128 stands for zero in the data rows.
Here are some numbered points:
[ 62   0 125  76 164 251 222  89 183 211 188  74  46 215  33 246   5  17
 158 203 122 159  51 226 192 250 241 205 255 115 255 137] 0
[123 115 137 158 165 103  98 138  97 118 148 118 117 100 114 106 105 133
 143 136 151 125 107 111 138 159 144 121 117 131 114 161] 1
[119  90 158  68 198 119 134  66 135 156 130 112 123  64  83   0 119 211
 135 114 154 102  98  99  61 110 147  86 144 173 144 107] 2
[120 225  80 116 107  86  81 126 174 144  33 115 110  22 124 240 121 120
 123  22 138 199 160  74 154 147  59 106  49  80   0 128] 3
[105 123 154 199 132 150 114 153 102 108 172 130 146 176 126 158 107  89
 148 180 111 161 142 159 175 127 129 134 143 101 137 161] 4
[107 130 112 107 156 137 131 119 138 143 115 136 122  69 133 133 121 161
 127 110 143 123 125 116 114 133 131 118 136 123 112 144] 5
[146 149  85 130  55 107 130 150 140  95 107 143 131 125 155 187 136 105
 111  55 119 153 161 106 138 101 101 139  88 126 100 102] 6
[146 166  98 139 107 106 128 149 139 121  72 130 137 128 142 167 197  84
 128 128 100 168 141  87 147 144  57  93  98 124  74 135] 7
[141 231 197 241 108  25  46 190 104  97 143 101 156 138 148 112 110 173
 148 111 131 142 139 132 156 125  55 109  38 108  48 151] 8
[133 146 173 161 124 115 113 154 116 125 132 123 143 169 135 110 124 126
 136 168 129 117 112 145 127 118 106 129 107 117 130 119] 9
[128 178 100 126 124 103 104 139 138 137  92 121  98  58 115 200 107 119
 132  51 118 165 159 101 161 164 119 113 102  92  64 146] 10
[185 128 139 119 116  89 142 185  88 106 152 106  96  98 149  79 173  98
 114 197 124 114 109  87 145 171 161  98  78 179 163 126] 11
Which point above is nearest to each new point by angle? Its number follows each.
[129 117 151  92 194  94 115  96 118 160  62  68  98  57  91   0 163 224
 102 169 192  40  58  50  40 153 117  42 117 167  57  98] 2
[118 125 112 116  94 150 145 121 143 131 116 136 145 173 132 157 146 103
 122 113  94 144 150 152 116 103 112 141 149 128 144 100] 6
[137  53 115  77 143 148 195 114 134 144 188 127  76 129  92 126 108  99
 138 157 102 131  96 139 143 160 210 151 169 161 226 128] 0
[130 133 106 118  72 156 158 126 153 113 117 153 154 188 154 183 148  96
 116 100  84 149 160 157 116  83 100 146 146 121 153  93] 6
[138 121 127 135 104 140 144 119 122 120 129 160 161 166 152 113 143 139
 112 127 136 102 135 139 103  90 117 152 130 136 144 120] 9
[100 182 156 165 162 131  87 119 118 143 109 108 141 121 117 153 117 141
 128 137 137 125 120 131 135 139  92 109 129  85  55 154] 8
[133 108 133 100 151 124 136 101 128 137 125 123 120  96 106  74 129 162
 125 115 143 114 116 108  96 122 140 107 125 160 133 123] 2
[ 73 134  60  54 234 164 114 103 108 154  44 115  76   0 119 175 118 204
 126  28 255 103 137   4 135 255 204 107  86 144   0 236] 5
[124 133 110 131 104 143 131 109 136 124 115 140 134 138 134 158 132 128
 109 103 137 115 140 129 117 105 120 144 123 126 108 116] 6
[129 135 102 117  99 133 132 133 146 122 137 147 124 146 137 167 105 104
 128  95 110 151 133 150 135 101 126 143 129 112 144 119] 6
[166 141 120 137  98  76 123 153 123  99 125 135 130 107 170  94 163 147
 123 120 139  95 130  95 110 155 117 130  82 159 119 143] 11
[133 132 172 162 156 112 100 147 110 124 175 123 126 106 119  62  90 163
 150 152 122 140 126 151 138 123 137 115 121 126 148 142] 1
[156 135 145 117 118 105 123 166 113 104 150  99 117 155 149  99 156  79
 140 187 107 140 105 130 132 138 122 112 110 136 163 124] 11
[108  90 152 125 155 168 144 114 134 150 163 110 123 180  90 133  93 102
 142 162 115 144 114 173 139 132 151 150 176 121 173 126] 0
[153  86 139 113 131 132 152 138 117 113 174 137 114 161 142  60 137 118
 139 197 127 112 114 136 114 128 175 136 137 166 197 126] 11
[124 121 134 115 138 136 134 140 132 133 140 116 114 128 121 130 119 112
 144 148 117 146 121 140 136 137 136 124 137 128 148 128] 0
[100 131  99 104 164 148 125 126 116 148  97 121 101  23 128 158 127 153
 132 100 195 111 127  88 134 197 163 122 116 134  77 186] 5
[ 46  66   0   1  38 255 220  27 228 138  58 252 129   0 181 255  38 207
  36   0 199 113 244 103 110  68 197 255 255  50 127 127] 5
[167 123 121  81 112 108 166 143 131 104 134 126 125 138 143  71 164 123
 131 172 100 112 111 126 104 108 136 114 105 171 187  91] 11
